In the rows, zero is written as 128.
Each named turn below is shown by a few rows before and after it. Which turns, in which order, take the first row of each later pair to the second? The first pair is answered.
Koz (before -> after):
[106 167 115 103 133 109 103 170] -> [163 146 134  98 107  93  90 125]
[132 159 137 129 117 127 136 107] -> [139 122 140 138 112 131 139  99]
[124 149 131 118 127 115 104 122] -> [136 117 136 122 121 115 107 108]
[106 119 102 149 159 137 157 182] -> [141 193 107 121 143 115 136 165]
gita (before -> after):
[ 93 115 127 136 151 134 143 150] -> [104 101 129 134 152 126 137 153]
[ 99 139 111 132 163 145 128 171] -> [117 114 111 125 165 131 113 178]
[164  65 130 147 116 151 159 105] -> [132  76 178 121 104 123 115  87]
[112 126 126 126 117 136 124 134] -> [116 119 118 130 118 139 129 139]
Vesu (before -> after):
[127 124 117 138 121 118 153 129] -> [118 123 121 141 120 119 153 127]
[113 113 142 112 121 122 117 136] -> [137 109 128 112 120 117 119 143]
[ 94 159 122 130 135 133 125 141] -> [ 96 143 119 125 141 123 117 156]
Pairs:
Between the rows of a pair lie 2 to 4 turns.
[128 122 116 111 140  95 104 148] -> [ 96 156 134 125 122 122 129 104] : gita Koz gita Vesu
[158 133 113 139 126 136 145 124] -> [123 150 149 120 119 122 116 107] : gita gita
[175 139 111 144 111 141 154  97] -> [ 89 175 119 138 130 150 148 126] : Koz Koz Koz Vesu
[134 145 101 142 120 153 156 128] -> [103 149 125 138 113 154 147 116] : Koz Vesu
[111 142 141  91 123 118 105 119] -> [124 168 122  96 124 126 118 120] : Vesu Vesu gita
[160  90 154 137 105 108 121 130] -> [105 116 174 144  99 129 129 111] : gita Koz
[ 81  90 169 138 122 120 110 119] -> [ 87 141 106 160 141 160 160 151] : Koz gita
[ 75 171 150 130 143 130 135 127] -> [146  83 129 124 155  96 113 159] : gita gita
[111 132 157 132 104 150 134  87] -> [ 94 106 135 111 141 125 103 162] : Vesu Vesu Koz
[ 80 139 137 128 140 138 120 138] -> [145 122 103 123 149 121 115 165] : Vesu Vesu
[160 105 100 153 103 150 164 103] -> [ 94  77 105 150 131 144 147 148] : Vesu Koz Vesu gita
[155 113 144 129 119 128 136  94] -> [131 122 145 139 117 143 145  90] : Vesu gita
[ 89 104 136 116 165 149 106 155] -> [102 125 147 101 158 131  83 147] : Vesu gita
[ 74 101 162 129 128 157 151 118] -> [100  64 159 117 139 137 132 138] : gita Vesu gita
[ 43  85 153 147 128 164 155 133] -> [163 196 141  84 115  90  86 139] : Vesu Koz Koz
[166 102 148 134 111 132 127  91] -> [106 118 122 123 157 122 114 177] : Koz gita Koz Vesu
[129 141  89 186 123 154 168 136] -> [ 91 128 172 137 108  95  81 117] : gita gita
[126 153 161 115 103 116 115  84] -> [108 144 153 138 103 141 145  81] : gita Vesu Koz Koz
[110 150  83 127 148 144 155 155] -> [153 147  91 135 119 152 168 104] : gita Vesu Koz Vesu
[188 186 120 139  89 141 148  84] -> [180  89  74 137 146 124 136 191] : Koz Koz Koz gita
[142 106 103 146 139 137 161 137] -> [124 145 116 148 128 145 164 111] : gita gita Koz gita
[110 101 143 112 158 121 134 129] -> [138 142 152 105 138 117 129  94] : gita Koz Koz
[137 157 126 113 121 121 137 109] -> [128 114 105 129 135 137 157 132] : gita Koz Koz
[146 198 113 122 120 137 122 129] -> [175  86 138 133 108 130 117 103] : gita gita Vesu Koz
[ 95  85 135 155 120 149 149  97] -> [144  62 114 153 125 135 140 118] : gita Vesu Vesu
[142  89 110 171 133 179 170 113] -> [138 207 123 135 123 159 140 107] : Vesu Koz Koz
[146 165 103 119 114 133 152  92] -> [145 119  82 135 128 145 168 116] : Vesu gita
[108 143 184 136 103 148 137  72] -> [181  64 146 139 120 129 136 104] : gita gita
[170 164 135 109 116  94 107 102] -> [185 153 125 112 121  92 108 107] : gita gita gita
[150 122 140  87 133  89  98 150] -> [171 112 110 102 142 101 122 160] : gita gita gita
[158 103 129  92 137  98  87 152] -> [112 108 164  91 125 102  81 127] : Koz Vesu Koz gita
[124 105 164  99 125 101  92 133] -> [111 152 119 145 126 167 170 114] : gita Koz Vesu gita
[166  87  98 142 131 134 153 131] -> [114 113 127 102 151  99 102 173] : Koz gita Koz
[102  79 126 146 105 134 117 131] -> [106  78 120 140 110 124 108 148] : gita Vesu
[146  57 111 159 125 152 164 122] -> [173 180 144 118  94 116 119  81] : Koz Koz Vesu Koz
[190 153 139 105 117  88  96 120] -> [ 83  71 130 155 144 149 152 145] : Vesu Koz Koz
[143  70 114 122 132 106 113 167] -> [ 80 165 108 143 125 158 159 140] : gita gita
[196 137  96 129 108 128 163 119] -> [168  60 134 124 109 114 138 115] : Koz Vesu gita
[139  76 130 144 144 134 133 146] -> [113 172 124 144 138 152 151 131] : gita Koz Koz gita
[142 131 140 131 113 128 120 107] -> [151 124 130 136 117 134 129 116] : gita gita
[153 115 136 151 125 137 143  92] -> [139 108 156 143 123 126 125  89] : gita Vesu
[162 146 115 106 140  92  91 163] -> [ 77 131 164 113 132 108  87 138] : Koz Koz gita
[117 180 132 109 118 137 130 123] -> [171 108 106 121 124 133 139 144] : gita Vesu gita
[125 103 132 104 122  83 119 121] -> [102 113 102 115 143 101 140 155] : Vesu Koz Koz
[ 86 157 139 120 120 137 138 141] -> [105 145 158 108 106 115 113 125] : Koz Vesu
[ 89  86 163 122 130 119 104 129] -> [148 106 139 101 134  92  86 153] : Koz Vesu Koz Koz
[ 84 159 160 141 137 131 164 125] -> [121 166 132 126 159 102 142 175] : Vesu gita gita Koz
[140 127 170 142  91 146 140  78] -> [ 85 128 130 159 126 172 169 139] : gita Vesu gita Koz
[188 161 143 112  91 109 112  78] -> [164 171 112 148  96 159 169  79] : Vesu gita
[ 96 150 154 143 116 144 147 101] -> [170 103 140 138 111 119 134 104] : Koz gita gita Vesu
[131 100 158 136 110 127 124  97] -> [140 104 132 153 115 146 153 101] : gita gita
[140  87 129 125 124  93  91 116] -> [ 92 135 112 121 146  99  95 156] : Koz Koz
[155  90 130 100 153 101 112 132] -> [155 124 135 126 125 140 153  71] : Vesu gita gita Koz
[178 101 123 138 115 119 126 145] -> [150 133  98 152 130 143 155 163] : Koz Vesu Koz
[100 134 138 101 135 115  89 144] -> [155 175 114 115 119 130 121 114] : Vesu Vesu Vesu
[ 59 131 155 114 124 117 119 149] -> [180 165  95 127 112 120 153 137] : Vesu Vesu Vesu
[131 164 113 106 108 128 128 138] -> [121 103 141 104 108 116 108 134] : gita Koz Koz gita
[141 175 116 109 102 103 132 139] -> [ 89 126 105 129 124 123 154 171] : Koz Koz Koz
[132 168 104 133 116 130 129 121] -> [143 155 106 139 110 131 135 110] : gita Vesu
[145 144  93 118 156 110  88 148] -> [181 119  99 137 134 122 108  99] : Vesu Koz
[124 161 131 125 127 127 150 111] -> [126 131 109 137 140 137 161 133] : Vesu gita
[ 79 110 158 113 138 127 112 133] -> [104 180 141 118 124 145 138 111] : Koz Koz Vesu gita
[128 154 128  95 135 142 114 141] -> [156 119 139  95 127 133 106 123] : gita gita gita Koz
[149  87 122 133 134 113 117 132] -> [149 116  95 140 143 127 132 152] : Koz Vesu
[144  84 131 129 134 130 121 137] -> [121 155 137 109 138 119 101 146] : Koz gita Koz
[164 101 120 145 141 116 112 148] -> [107 124 148 131 142 112  92 148] : Koz gita
[143 167 142 117 134 131 124 136] -> [122 109 135 129 150 138 132 160] : Koz Koz Koz gita
[118 118 171 115 122 109 115 108] -> [156 104 114 146 134 139 163 127] : gita gita
[ 94 116 159 134 114 123 137 114] -> [148  89 130 126 125 103 126 149] : Vesu Vesu
[106 142 146 120 131 101 121 135] -> [136 122 139 117 129  94 114 138] : Vesu Koz
[127  87 142 108 113 112 106 155] -> [130 133 153  95 102 104  95 138] : Vesu gita Vesu
[ 79 151 181 136  96 135 131  64] -> [184  44 128 145 118 114 133 110] : gita gita
[168  86 167 114 146 122  81 127] -> [121 135 191 127 126 153 103  79] : gita Koz
[ 58  92 122 129 149 145 127 149] -> [126 141  91 100 154 106 101 181] : gita Vesu Koz gita
[ 64 173 133 125 131 146 143 118] -> [ 66 151 163 106 130 112 104 118] : gita gita gita
[164  76 128 131 123 115 121 125] -> [152 102  92 142 144 134 146 160] : Koz Vesu
[ 95 117 137 178 150 139 163 156] -> [ 95 178 145 152 151 116 133 163] : Koz Vesu
[126 133 108 124 149 124 128 162] -> [147 132 146 111 123 109 104 114] : Vesu gita gita Koz
[102 120 159  95 136 100 116 178] -> [107  69 159 132 119 137 163 134] : gita Koz Koz Koz
[108 174 143 122 117 142 161 101] -> [109  70 137 130 137 131 156 133] : Koz gita gita Koz
[ 92 161  97 137 151 157 136 180] -> [126  62 158 148 109 150 125  97] : Koz Koz gita Koz
[ 55 135 171 116 132 105  88 134] -> [134 104 146 101 137  74  68 158] : Vesu Koz Koz
[148 122 113 147 129 136 167 124] -> [145 100 118 131 145 111 135 158] : Koz Koz gita Koz
[ 86  90 160 137 123 124 133 118] -> [176 156 126 131 106 118 144 102] : Koz gita Koz Koz
[127  94 118 138 160 130 141 161] -> [148 136 110 150 143 153 168 124] : Vesu Vesu
[109  91 170 145 107 130 124 106] -> [120 101 173 124 116 102  97 128] : Vesu Vesu gita Vesu
[112 153 164 136 120 136 137 118] -> [134 154 134 150 128 151 161 133] : Koz gita Koz Koz
[ 96  61 138 149 122 162 124 132] -> [105 115  90 144 149 161 132 186] : Koz gita
[138 129 103 123 160 116  98 201] -> [149 161 109 113 148 108  87 189] : gita Vesu
[156 160 110 139 127 114 144 120] -> [139 136  99 146 142 126 159 142] : Vesu gita Koz Koz
[118 115 146 141 109 145 130 116] -> [140 145 142 121 112 123 105 128] : Koz Vesu Koz Koz
[139 174 145 126 119 122 119 102] -> [132 107 160 137 116 130 123  89] : Koz Vesu
[ 67  62 119 142 139 120 135 156] -> [107 136  73 124 155 107 133 195] : Vesu Koz
[109 136 150 134 132 168 160  76] -> [100  71 137 129 163 150 141 140] : gita gita Vesu Koz
[141  98 120 110 135 102 104 148] -> [130 101 150 117 113 108 102 102] : Koz gita Koz Koz
[ 87 157 157 132  95 134 116  76] -> [139 116 133 153  86 148 144  61] : gita gita Vesu Vesu
[ 79 147 133 133 134 148 139 121] -> [135 133 148 130 109 132 129  81] : Koz Koz
[142 163 126 140 115 148 160 100] -> [170  90 136 138 114 128 140 106] : Koz gita
[ 63 151 126 161 132 189 151 110] -> [192 124 114 154 104 163 144  75] : Koz Koz gita
[133  91 162 132 120 119 115 102] -> [ 88  99 157 132 134 129 119 128] : gita Koz Vesu
[199 119 132 149  92 138 156  74] -> [ 84  95 191 141 102 136 125  80] : Vesu Vesu
[ 91 139 103 148 148 141 133 115] -> [140 140 120 141 124 125 119  77] : Koz Koz
[ 98 168 178 132  96 139 118  48] -> [132  17 141 148 132 127 121 120] : Koz Koz gita gita
[154 133 119 136 129 132 155 113] -> [147 136 145 126 120 120 137  96] : gita Vesu gita
[135 142  80 133 156 131 130 162] -> [133 186 123 112 134 114 100 122] : Koz gita gita
[155  89  95 156 130 145 147 156] -> [138 144  91 160 124 163 164 144] : Vesu Koz
[125 142 114 147 145 162 162 119] -> [124 137 141 105 155 112  97 149] : gita Koz gita Koz
[148 178 112 113 148 130 145 149] -> [150  95 122 142 138 152 172 121] : Koz Vesu gita Koz
[123 142 151 125 114 130 130 118] -> [125 133 122 127 134 128 136 157] : gita gita Koz Koz
[152 137 162  95  94 136 109 112] -> [146  75 151 112 104 145 124 126] : Koz Vesu
[112 168 157 111  94 140 131  80] -> [128  59 154 106 117 112 107 123] : Koz Vesu Vesu
[145 107 121 150 109 162 149  87] -> [122 109 157 132 102 141 113  77] : gita gita
[133 154 133 103 131 108  98 141] -> [115 162 150 117 111 133 120 102] : Koz gita
[ 94 174 134  95 140 103 117 154] -> [123 163 140  84 131  84 104 144] : gita gita Koz gita
[117 129 131 142 115 140 153 118] -> [100 147 137 128 121 130 137 134] : Vesu Koz
[113 184 105 142 133 163 172 122] -> [133 121 175 124 101 124 124  63] : Koz Koz gita gita
[168 104 116 127 125 125 124 115] -> [ 83 135 134 131 133 141 130 121] : Koz gita gita
[115 167 134 153 130 128 124 158] -> [110 161 144 144 129 115 109 155] : gita gita gita
[185  99 112 118 145 107 121 119] -> [151  91 146 104 142  91  94 113] : Koz Vesu gita
[ 99 162 160 137 136 137 135 107] -> [115 120 167 146 128 139 139  91] : Koz Koz
[136 122  97 134 151 126 171 119] -> [ 89 145 121 123 151 126 160 110] : Vesu Koz Vesu
[172  91 119 130 132 144 134 162] -> [124 112 148 106 137 120  93 174] : Koz gita
[117  70 136 138 137 137 144 141] -> [138  79 132 120 143 112 117 157] : Vesu Vesu Koz gita
[145 163 132 119 120 123 132 115] -> [101 120 149 117 136 117 115 140] : gita Vesu Vesu Vesu
[109 159 147 123 121 126 121 122] -> [148 103 114 139 134 136 141 149] : gita Vesu gita
[125  94 168 110 126 104  86 113] -> [ 82 127 153 106 147 114  92 148] : Koz Koz
[103  87 125 146 136 137 136 154] -> [133 179 143 119 114 114 108 119] : Koz Koz Vesu
[125 135  94 135 153 142 166 142] -> [146 163 130 121 118 129 149  88] : Koz Vesu Koz
[ 99 108 108 138 105 150 174  81] -> [136 155 131  96  93 102 122  72] : Koz Vesu Koz Koz
[ 89  97 124 136 142 125 131 163] -> [ 74 153 119 133 138 133 134 153] : gita Vesu gita gita
[119  99 103 144 139 149 142 155] -> [ 97 122 107 146 134 157 149 147] : gita gita gita
[143 124 131 133  97 146 128  82] -> [121  73 134 128 115 134 111 119] : Koz gita gita Vesu
[179  95 150 113 129 118 127 110] -> [ 89 141 161 126 132 155 151 103] : gita gita Vesu
[131 141 114 123 147 116 127 157] -> [166 127 124 125 134 108 124 127] : gita Vesu Koz
[157  99 137 116 147 114 111 116] -> [170 107 124 129 146 126 132 108] : gita gita Koz gita
[139  88 153 118 115  84  95 104] -> [ 76 177 145 124 123 115 118 111] : Koz gita Koz
[113 111 148 127 117 129 125 104] -> [ 98 129 141 131 119 139 134 108] : Vesu gita
[ 72 145 109 125 149 138 143 154] -> [ 95 114 105 113 157 113 122 176] : Vesu gita
[146 107 124 147 112 150 144  95] -> [148  91  99 145 134 143 140 138] : gita Koz Vesu Vesu
[116 134 103 142 144 144 135 155] -> [110 173 134 128 125 133 115 126] : gita Vesu gita gita
[ 79 135 192  99 112  99  84 108] -> [ 86 115 154  94 149  87  79 179] : Koz Vesu Koz Koz
[105  87 138 141 131 135 133 123] -> [ 92 128 133 144 129 148 144 116] : Vesu gita gita
[125 120 113 163 139 160 162 126] -> [127 169 121 120 147 112 109 161] : gita Koz Koz
[ 89 142 156 111 136  93  84 188] -> [162 207 146 121 101 108 114 124] : gita Koz
[191 124 146  79 118  74  86 115] -> [180 190  81 130 124 148 178 112] : gita gita
[145 140 124 124 129 111 138 144] -> [135 127 118 139 129 126 157 140] : Koz Koz Vesu Koz
[136 101 135 123 131 136 137 100] -> [144 111 136 120 126 133 134  96] : Koz Koz Koz Koz
[107 152 182 139 106 123 116  64] -> [128 143 109 178 126 170 183  95] : gita Koz
[131 174 152 116 111 113 103 114] -> [ 75 126 149 128 134 124 109 149] : Vesu Koz Koz Koz
[147 141 116 106 128  92  95 145] -> [160 137 100 117 131 102 108 153] : gita gita gita
[138  81 150 130 113 145 177  88] -> [ 70 113 152 129 129 153 176 112] : gita gita Koz
[ 86 168 198 100 105 143 114  94] -> [ 76 100 200 121 111 158 130  96] : Koz Koz
[124  79 142 137 127 123 130 136] -> [116 110 112 141 144 133 142 166] : Vesu Koz
[103 163 116 120 147 130 129 163] -> [149 160  97 123 144 126 134 163] : Vesu gita Vesu
[ 63 130 128 162 147 163 155 135] -> [139 165  82 134 164 130 134 182] : Vesu Koz gita
[118  55 131 135 146 121 126 144] -> [166  86 155 118 118 101 105 100] : Vesu Vesu gita
[133 137 110 148 130 162 170 119] -> [153 152 113 142 123 154 162 108] : Koz Koz
[ 98 144 119 143 141 148 163 126] -> [109 180 128 118 137 120 132 126] : Vesu Koz
[150 183  90 117 143 123 123 165] -> [190 155 124 125 107 124 125  90] : Vesu Koz
[100 114 136 128 117 151 144 102] -> [133 106  99 133 129 150 156 132] : Koz gita
[176 103 100 150 126 138 167 119] -> [193  97 107 126 129 108 132 130] : Koz gita Vesu
[140 125 134 143  99 131 112 105] -> [147 140  99 148 117 140 125 141] : Koz Koz Koz gita
[112 117 141 113 133 120 119 147] -> [138 127 110 124 137 137 142 153] : Koz gita gita
[ 79  79 113 125 153  85 107 151] -> [164 115 121 107 122  61  87 106] : Vesu Vesu gita
[101 150 109 117 114 106  87 162] -> [139 151 130 122  83 108  89 100] : Vesu Vesu Koz gita
[133  85 120 124 140 127 108 166] -> [129  90 151 114 123 118  92 138] : Vesu gita Koz
[ 90 152 153  94 127 102 116 119] -> [165 162 112 116 115 128 158 104] : Vesu gita Koz gita
[109 192 125 134 118 140 137 122] -> [ 85 115 124 159 128 159 159 131] : Koz Koz Koz
[124 127 111 125  95 160 155 118] -> [126 147 110 123  97 155 151 118] : Koz Koz
[142  83 135 146 132 106 115 133] -> [146 138 101 143 146 109 126 164] : Koz Vesu Koz
